In the rows, 128 means zero.
Each path is a new rotation, seen through one point. The rows after it are directions, each followed by how far the rotation turns it, in deg/step (0 if it stays put).
Each turn is a multiple of 5 degrees from 10 to 175, or 0.
Each row of a path follows its step; steps can be skipped.

step 0: [134 127 126 121 137 123 133 124 123 127 128 129 126 124 133 125 113 134
 129 134 130 122 129 126 130 125 120 118 126 121]
step 1: [119 127 132 128 128 126 132 136 121 136 117 130 127 124 130 127 135 137
 126 132 119 126 134 122 130 138 128 121 129 127]
step 2: [126 132 127 128 137 126 132 133 129 131 131 124 129 118 129 129 122 128
 140 125 120 139 127 139 132 124 125 121 134 125]
step 3: [136 128 128 126 126 130 134 131 125 132 119 133 122 126 131 129 119 134
 124 123 127 130 127 135 115 139 125 121 125 132]
step 4: [131 130 119 124 130 120 136 135 136 138 127 120 132 124 128 126 129 138
 135 134 130 131 136 127 126 128 132 130 122 122]
step 5: [124 129 132 128 131 128 127 121 122 140 128 129 127 121 130 121 124 128
 132 134 134 133 132 127 120 129 115 119 135 131]
step 6: [128 127 139 121 141 122 131 138 126 123 125 122 125 124 130 135 125 131
 130 136 130 134 129 125 128 138 129 125 121 132]
step 7: [135 130 135 122 129 124 129 134 122 136 133 133 130 122 127 134 132 134
 128 122 125 129 139 133 123 125 124 122 134 115]
step 8: [127 121 130 131 136 122 131 128 132 124 115 133 125 114 134 119 119 133
 130 126 128 131 135 131 123 129 129 132 132 128]
[129 128 127 127 129 128 128 126 130 128 132 123 129 128 128 130 128 128
 129 128 128 129 126 129 129 125 128 125 128 121] -> 155
[127 128 128 130 128 128 128 129 129 124 124 128 129 127 129 132 130 130
 128 124 124 128 128 132 127 126 125 128 129 127] -> 65

step 0: [127 126 128 130 131 133 137 122 119 132 133 137 133 125 130 128 123 126
 133 128 127 138 125 131 133 133 129 124 126 131]
step 1: [138 125 129 126 127 124 127 133 126 128 135 132 120 127 135 115 125 125
 127 123 129 124 131 124 122 126 132 129 129 131]
step 2: [129 128 128 125 132 118 115 125 132 128 119 125 132 135 125 127 125 131
 127 129 130 123 132 126 132 130 121 134 131 126]
step 3: [119 128 123 124 127 134 131 137 128 134 124 126 134 128 126 137 128 127
 124 132 133 123 129 129 135 128 133 122 124 122]
step 4: [128 130 129 128 127 138 136 126 127 126 136 115 125 125 126 126 131 124
 131 135 126 129 130 125 121 131 129 130 134 129]
step 5: [134 131 127 131 127 131 126 114 122 128 126 135 120 125 127 130 131 132
 126 122 120 130 134 131 129 126 125 132 126 130]
step 6: [122 121 121 129 124 116 126 130 136 124 128 135 121 126 130 128 125 130
 121 126 132 126 125 134 126 123 129 125 124 131]
step 7: [130 128 134 129 130 127 131 137 134 126 121 123 130 132 128 131 125 131
 137 127 136 133 121 128 125 137 120 126 128 128]
step 8: [132 132 129 127 134 134 127 130 117 135 134 131 134 129 126 132 126 122
 128 126 129 134 122 127 128 124 130 129 130 119]
[127 127 129 128 127 126 129 130 130 129 126 127 127 128 125 130 128 122
 128 130 129 129 127 126 129 129 124 128 124 124] -> 85
[128 124 126 126 127 129 127 131 132 129 134 128 127 127 131 128 130 128
 128 127 127 129 128 128 129 127 129 129 127 125] -> 140

step 0: [130 131 129 122 133 127 135 126 132 136 119 124 117 127 127 133 138 127
 137 119 131 128 129 126 121 127 129 141 126 129]
step 1: [122 132 123 127 128 128 123 122 137 127 125 121 128 135 124 127 138 128
 138 127 118 137 131 129 124 133 131 138 122 123]
step 2: [124 127 127 127 126 132 118 127 121 134 121 122 134 133 128 128 132 131
 124 123 123 130 131 133 114 121 126 138 119 128]
step 3: [119 127 133 125 133 129 126 119 120 132 127 125 131 130 118 123 138 128
 132 134 135 123 131 128 124 125 123 138 125 136]
step 4: [134 127 122 125 125 131 130 125 126 135 127 122 134 129 119 130 137 119
 130 137 128 131 136 133 137 124 124 139 125 128]
step 5: [131 127 128 126 122 132 132 128 122 131 126 128 132 126 127 120 135 133
 128 139 111 130 131 126 127 118 124 135 131 127]
step 6: [132 128 123 121 134 133 132 133 117 135 128 123 125 138 129 128 134 129
 134 136 128 129 127 120 123 116 123 125 129 133]
step 7: [134 133 131 119 131 122 139 128 124 130 126 131 131 134 123 131 134 125
 140 134 126 126 136 122 126 124 138 127 122 125]
step 8: [136 128 125 114 119 136 133 126 127 123 125 131 122 129 123 134 133 133
 129 127 122 135 129 121 122 128 133 136 121 125]
[128 129 129 125 127 131 126 126 127 126 130 129 130 126 130 129 129 130
 125 130 131 126 130 131 130 131 127 129 125 130] -> 60
